Each path below is one point turned by a fixed rotation once a step. After each direction that follows a path, write how fast that rotation turns it, in degrees a step (0 if it stays still).
Each turn is a multiple of 5 degrees from 10 to 175, or 0.
Each row of a path follows its step; steps can be skipped.

step 0: [  6   9   1  -9  -4  21  -9   6  -5   2   5   7  -9  -8  39  16  26  17
 -15 -10  -1  14  -6  10 -17  -5 -27  -6  28 -34  24  -7   9  23 -23   5
 -12  -4  36  19  29  18 -23   3  -3  47 -14   9   9  -3  -4  22   9 -17
   7 -10 -10  -6]
step 3: [  8   0  25   6   4   9 -16  10  11 -10   5 -21  -3   8 -10  11   9  41
  -8  36 -23  47   9  28  -8   5 -12  28  10 -13 -13  10   0  22  22  14
  20  14   1  19   5  -6   4  -9  -4  14  11  -2  19   7  -3 -25  14 -28
  -6 -21  -9 -21]
step 5: [ 11  30  -3 -19  31   9  -9 -12 -23  -6  -9 -16 -22  -6   7  15   7  -2
 -40  22  10 -16 -20  -2 -12 -11 -13  17   1  -1 -20   5  -3  19  -2  20
  -5  10  11  -7 -13  13 -27  -4   8  45 -12  12  30   3  -4  13  -9  14
   7  34 -11  -8]
step 6: [ 12   0   9  17 -13  25  16  13  -6   3  18 -28  -3 -15   4   8  15   4
  -5  -1  14  16  11  13  36 -21   8  18  -3 -30  18  10   9  -2   5  -5
  -4 -19  -4  51 -16  -2   3  -8   0  24 -25 -32  12  28 -14  22   2 -20
  -3  17  17   3]
step 7: [ -8  25  36  26   7  11  -9  10   1  20  -1 -14  -4  -6 -10 -13  -7  41
  -8  19  11  13 -11  31   8  23   0   8  22  16 -19  13   0 -11   4  13
 -16  10  -4   5  -9  -7 -23  -4  -9   0 -38   6 -23 -27   8 -29  14 -22
   3   1  -6 -29]
step 8: [ 14  -2   4 -40   7  12  -8   2   3   5 -12  14 -14  -7   2   3  10   8
  -8   8  -8  11   8  -2   0 -27  15   6   6 -22   1  11  -4 -17  -6   8
  33  11  25  25  -3 -30  -1  -2 -35  58   7  16  18 -12  11 -32  26   8
  -3 -12   8 -20]
step 9: [  8  23  -1   2  34  -8  10   0 -17   2  18  -7 -24  20   6  36  55  13
  15  27   2  -4  -4  -9  -5  11 -26  19 -10   1  22   9   6  29 -21  17
  -1 -29   1  21   0   4 -10   4   7  12 -23  -8  25   2  -2 -13 -14   0
  -5  -2 -11 -20]
step 13: [ -5  25   6   0  24  -7  13  20   1  -5 -16 -11  -1   1  14  17  35 -16
  -2  10  17  11  13  13  -2  13  -2  17  22 -22 -31  12   3   8  39  26
  -5 -13  17   9  28 -23 -10   9 -10  17 -18  12  33 -15  16 -32   5  13
  -3  -9  -8 -11]
step 14: [ 15  30 -10   9  14   9 -20 -22 -26  -2  14  -9 -17 -22 -12  29  27  19
   0  19  -4  -8  -2 -16   3 -25  17   6  -6 -17  -6  27 -20 -14 -32  -2
 -10   9 -15  26  18  -7 -13  -4  16  19  12   7  23  11   8 -11   2 -31
   1  17  18   6]
Directions:
[ 0 13 -1 -3 -9 -2  0  7  2  2  2  2 -3 -3  1  0  0  5 -1  8  0 -1 -9  1
 -8 -1  1 -3  6 -1  1  7 -6 -1 -1  4  4 -1  1 -8  0  1  3  5  3  2 10 -7
 -7  2 -3  2 -2 -3  4  5 -5 -4] => 155
[  5   8   4  -1  -1  -1  -9   0   6  -1   3   5   3   2   7   1  12  -4
  -2  -3  -2 -11   0  -3   2  -1   3   6  -3  -1  -5  -1   3  -4   3   3
   9  -4  -3   2   2   7   1   1   2  -5  -7   4   2   0  -6   2   0  -1
   6   5   1   8] => 85
[ -2   0  -5  -5  -2  -5  -2   2   3   8   3  -1   3   8  -4  -5  -3   1
   1   6   5   0  -3   5  -2  -1  -1   0  -9   3  -9  -4   2   2  -9  -4
   4 -10  -3   7  -2   1  -2  -3  -4   6   6  -3   6  -4   1   6   4   7
  -4   4  -2   4] => 110
[ -6   4  -1   1  -1   5   5  -5   3  -2  -1  -8   5  10  -5   1   5  -2
 -11  -7  -3  -1  -3   4  -1  -1   2  -1   3  -8   3  -7  -9   0   0   5
   6   5  -1   0  -1   4  -4   2  -4   3   5  -2   3   1   7   0   2   1
   8  -6   3   3] => 135
[ -2   1  -4   0  -2  -1  -1   0  -4   2  -7  -1   6   1   1  -2  -2   1
   3  -3   1   6  -9  -6   2   5   4   6   9  -5  -8   5  -1  -2   0   1
  -3  -2   1  -2  -2   1  -2   6  -6  -8  -1   3   1 -12   1  -1  -1   4
  -3   8  12  -2] => 120

step 1: [ 32 -11  -9  -2  -4  31  22   2  17 -28 -26   6   6  -1   2  39   1  10
 -20 -12  36  -5  -1  36 -15  23   3 -20  12  -2  19 -19  15   0  -8 -16
  -6   4 -34  14  35  -5  21   5  20   7  33  -2 -17   1 -20 -15  -3  19
 -11  11  -3  35]
step 2: [  6  -2  -3   2   7  45 -17  31 -18  15  12 -17  30 -10  23   6  26  18
  11   3 -11   4  -4 -25  -9  28  11 -14   7  31 -20  42  24 -23 -13 -23
 -20  -3  12  -9 -14  -1  14  22   9   5 -36 -21   4   3  -5  -5   6 -32
   0  -9  21 -20]
step 4: [  5   3   4 -17  -4  18 -22  26   5  15   4 -16   3  15  22  10   8  33
 -11  12  30 -19  16 -47   3  22 -18  -2 -13  12 -15 -30  12 -16 -12 -14
 -11 -34  27  35   6   0 -19 -23   0 -30   5  10   5   0 -17  20  -3  16
  27 -29 -10 -16]
step 5: [ -7  18   7 -19   1 -18 -16  -7  26  18   8  18  15  -9 -12 -24  14   3
  23 -24  -3   7 -35   0  18 -23 -17   5 -14 -13   9  25  -8  18 -23  -3
  31  -3   3 -13  -5   0  33 -33   8  -5 -32 -20   8  19 -28 -25 -39   5
  27  29  -7  -2]
step 9: [ -2  15 -37 -15 -25  23  16   0 -14   7 -18 -17  30  22  -3   9   6  28
  -4   7 -20   6  39   8  -6  18  -6  -3   1  -9  -8  20  23  -5   1   6
 -20  10 -18  -1 -18  -7 -21 -38  23 -11 -16  10 -27  22  34  12  -9 -15
  -2 -34  24  16]
step 11: [ 27  13 -28  -4 -16   4  19  -8  16  12  -2  -2  41  26  14  11  -4  18
  -1   6  19  10 -21 -37   1  -6  12 -10  42 -36  -3 -13  20  -9   6   7
  22  10  11  38 -13  16  -5 -24   6 -12   2 -26  -9  28 -31  -7  12   3
   5   9 -12  28]
step 12: [  0 -15  17  -8   4  33 -17   0  10  32 -23  12   6   1 -51   8  -6   4
  17  10  13  -5  -4  12  12 -11  -7  16  11  19  20   4  31  16   8 -46
 -24  14  15 -20 -14 -20  38  -1 -33  -6 -19  -5  -1   8  -1 -11 -13  15
  25  -5   4 -31]
step 13: [ 12  -8  12 -14   9 -25  40  21  25 -16  21   0 -14 -17  10   2  16  42
  -1 -16 -21  -2   1 -12   4 -18  -2  -4   5 -16  -9  -6 -14 -15  33 -23
  -8  13  15  19  19   6  35  15  12  -1  32   0 -22  -1 -32 -38  20 -33
   7   4 -15  11]
step 14: [-12 -11 -26 -18   9   8 -14  14   0   3   1   0  25   3 -13   6  17  18
  22 -46  36   5 -27  10 -21  26   4   9  11  15  -6  27  22  18  -3 -21
 -10 -24  24  -3  26   3  -4  -8 -14 -14  17  10 -18 -24   2  20 -15  36
 -16 -17  41   9]
Directions:
[  0   1   3  -7  -7  -8   3   2   2  -3   8  -2  -8   4 -10  -2   0   0
   1  -7  -5   1   0   0  -3   1  -2  -5   4   5   0  -2   1  -6  -5  -4
   1   2  -5  -4  -1   2  -9   3  -1   3   4   5  -7   2  -3   1   7   1
  -1 -10  -8  -5] => 110
[  8   5   5   2  -1  -1  -1  -3   5   4   2   4   0  11  -5  -2   5   1
  -1   6   6   5   4   0  -3  -7 -10   1   4   0   2  -1  -8   1   5   1
   4  -4  -2   6   1   1   3  -2  -9   8  -7  -6   0   3  -1  -3   1   5
  -2   1  -2  -3] => 60
[  7 -14  -2   0   3  -7   2  -4   2  -9  -5   1   0   5  -2   1   2  -5
  -6  -2   1  -1   3  -1  -6   3   3   3  -2  -2   6  -1   1  -1   7   1
   3   1   1   8   0   3  -1  -7  10  -5  -2  -3   1  -1  -8   3   4  -3
  -6  -5  -3   1] => 145
[-8  5 -6  0  3  1  0  6 -4  9  7  0 -5 -2 -9 -4  5 -7 -4 -8  3  0  2 -1
  0 -6  4 -3 -4 -5  9  4 -3 -1  5  1 -5 -4 -3 10  3  2  2 -3  0 -3  3  8
  0 -1 -1 -1  0 -1 -3  5  2 -1] => 45
[ -3   6   0  -6   3   4  -3   0  -9   1  -1  -2   5   6   6  -7  -1   4
  -4   1   1  -2   4   3   3  -6  -3   7  -6  -5  -1   3   5   1   2   0
   4  -2  -1  -5  -6  -3  -9  -3   3   8   6   1   4  -4 -12   3   1   2
  -5  -2  -3  -3] => 60
[ 2 -7 -2  5  1  3  7 -2 -5  5  0  2 -4  4  0 -8  1  3  1  5  4  2  6 -7
 -1  3 -3 -3  2  7 -5  9  2  5 -3 -2  3 -5 -7 -6  6  5  2  3  7  1  0  6
 -7 -6  2  1 -3 -2 -7  3 -2  6] => 55
